One vector is turned by the same rotation once a step. Each row is the vector after some number of steps, and that number follows the row.
The counts run from 0 to 204.
[145 172 141 137  99 125 130 100 113 190 162 129 150 133  78 103 136 145
 144 114 159 112  82 163 153 157 132 102 113 126 106 118 130 170  89  89
 158 140 111 117 107]	150
[139 144  67 164 140 144 135 141 118 131 127 120 168 131 105 127 122 178
 128 117 122 130  92 158 138 128 107  93 145 179 113  85 138 124 122 119
  81  93 130 175 192]	89
[ 62 131 139 132  79 143 101 132 135 135 138 108 103 125  98 154  91 120
 121 135 140 127 132 117 133 149 153 119 112 145  96  81  79 124 129  90
 107 141  94 184 173]	15
[158 159 133 168 124 130 132 157 134 124 120  82 126  67 131  89 117 117
 169 112 124 117 141 144 137 102 155  97  79 140 119 174 150 138 151 145
 195 127 123 120  92]	74
[ 66 129 137 212 129 122  97 151 130 154 133 149 156 142 130 150 111 108
 170 104 112  74 147  84  97 116 117 114 143 135  82 107 108 118 131 124
 119 137 164 120 131]	198
[118 123 107  88 118 116  81 140 166 136  86 144 187  94 117 154 115 103
 123 101 122 153 140 123 109 135 169 123 164 138 142 135 111 148 151 112
 125 174 173 102  82]	122
[134 140 136 102 104 156 107 108 140 168 103 105 132  93 122  89 116 118
 129 126 117 149 133 148 153 122 158 109  86 117 159 167 107 171  96 147
 176 149 142  83  83]	110
[187 121  86 110 151 119 128 134 159  95 111  81 164  83 118 156 134 134
 120 129 107 140 137 133 155  78 185 110 164 125 125 117 158 153 121 158
 121 138 169 137 105]	165
[181 150  96 120 110 142 140 127 120 120 172 128 144 154  73 122 183 169
 108  83 142 141  75 128 115  91 122 128 151 144 138 132 141 122 144 118
 151 137 102 171 161]	23
[173 165 133 164 110 104 161 137 157 132 117  90 130  80  97 117 122 138
 144  94 165 143 132 150 123 124 163  85 111 141 147 173 150 152 143 139
 145 126 100 143  91]	153
[131 162 149 159  80 128 117 105 120 182 145 119 128 143  79 107 109 143
 141 149 168 120  92 138 173 159 158 106 112 106 105 107 120 171  82  89
 140 130 116 106  94]	149
[129 167 169 122 107 146  94 131 155 171 104 123  78 129  83 124 118 135
 117 122 138 173 130 118 113 129 203 149 103 106 133 131  97 178 131 107
 166 142 121 120  94]	147
[175 146 105 147  87 147 140 113 110 102 193 124 144 151  81 112 158 158
 103 114 146 132  70 125 128 119 132 113 133 118 122 110 145 119 130 100
 120 140 109 176 156]	22
[143 146  87 103 124 134 128 129 116 132 145 166 104 135  87 107 161 175
 101  83  94 142 132 129  68  87 137 140 111 150 138 154 118  98 176 157
 164 147  82 139 135]	182
[145 159 120 124 140 148 112 118  97 177 153 130 149  95 120  89 146 105
 175  93 124  80 124 166 158 111 118 111 114 138 105 157 136 155 126 119
 208 125 129  88 108]	72
[110 133 120 124 170 126  80 154 128 152 132 135 183 113 121 169 141  93
 153  89  89  83 145 126 104 104 119 142 159 135  99 125 109 137 128  94
 162 146 186  96 118]	200
[103 121 128 104 157 145 111 128 144 133  90  95  78 102 128 162 118 130
  95 127  87 138 182 122 119  81 174 129 115 142 138 100  85 142 106 185
 137 123 124 161 153]	171
[155 129 116  97 104 157 110 136 145  94 157 100 132  85 109 158 126 101
  85 117 136 170 115 135 127 136 192 119 122 107 145 137 123 154 142  74
 151 166 117 160 113]	19
[174 156 128 118  98 148 119 141 138  78 152  90  85 111 116 108 149 133
 110 120 139 148 116 107 125  84 172 136  89 116 138 142 150  99 174 137
 180 145 115 175 131]	141
[158 135 116 174 106 137 136 123 117 136 116 157 151  75 116  74  83 128
 131 115 145 141 128 114 139 125 196  98 112 118 130 157 144 180 111 123
 152 126 124  86  89]	190
[105 125 150 154 127 121  75 172 172 128  78 118 123 118 127 138 122 107
 152 101 118 120 159  73  98 100 156 133 141 126 129 126 112 120 162 166
 137 161 184 124 107]	1
[117 153 139 165 143  97 140 131 153 169 127 128 167 138  80 174 146 138
 145  58 129 110 139 136  76 123 102 110 161 163 127 124 119 117 141 153
 119 144 112 149 131]	157
[102 145 142 179 113  98 104 130 143 166 119 106 124 169  96 159 139 157
 144 122  88  79 142  96 105 106  93 119 132 125  78  90  97  97 103 171
 109 171 148 132 103]	40
[ 76 113  96 155 111 131 127 121 112 151 125 160 122 120 109 143  98 169
 124 119 119 124 141 123 120 134 143 106 118 175 100  84 104 119 110 152
  72 125  80 180 176]	52
[117 163 138 126 101 148 101 120 110 166 149 135  78 191  77 115 172 179
 129 112 133 124  98 109 111 120 114 155 111 130 102 112 108 113 145 122
 166 137 115 160 161]	144
[129 152 102 133 112 120 129 129 149 155 109 113 161 102 102  92 152 143
 160  73 114 125 128 161 116 122  91  79 108 173 158 169 123  99 162 173
 150 162 114 136 103]	115
[118 140 125 125 122 145 102 101  96 205 134 205 152 143  83  97 130 156
 132  94 121 117 122 127 116 131 153 141 130 129 114 126 113 160 105  95
 154 139 111  77 113]	187
[111 116  87 156 105 125 138 136 131 120 107 120 102 100 117 131  93 172
 114 142 120 134 144 120 127 119 172  89 105 160 105  91 121 119 128 160
  70 116  94 188 159]	51
[133 115 103 124  92 118  86 144 153 124  95 138 185  78 129 130  96 103
 119 131 135 150 129 110 129 126 186 113 157 112 136 121 127 144 135 114
 101 169 180 121  85]	123
[ 80 114 134 154 116 160  96 133 111 128 105 135 122 134 114 133 117 136
 147 127 142 109 132  95 145 125 133 129 148 151 116  62 108 117 125 147
  93 118 143 183 215]	131
[113  86 110 154  93 149 119 121 115  98 178 155 139  91 131 145  78 103
  80 136 125 122 142  97 119 117 196 105 123 106 118 108 106 149  95  98
 111 148 104 127 128]	57
[157 105  92 121  83 151 136 123 116  82 174 103 106  81 133 114 114 123
  94 163 115 130 123 119 137  97 184 101  82 108 126 141 127 110 128 143
 144 159  83 149  92]	178
[106 178 134 132 148 108  94 173 161 159  97 108 129 122 119 158 137 130
 157  82  86 126 154 137  78 123 123 121 104 167 112 149 100 114 173 113
 160 142 137 135 102]	79
[114 148 152 203 145 112 121 167 161 117  91 126 130  96 138 136 100 115
 172  89 121 111 168  83  81  93 156 113 124 149 132 148 123 124 159 160
 130 117 147 129 129]	196
[ 76 132 125 185  91 102  95 141 154 163 115 162 163 143  94 134 107 146
 140 109 124 108 126 102  82 155 103  97 136 137 121 105  93  95 136 133
  89 166 143 138 113]	119
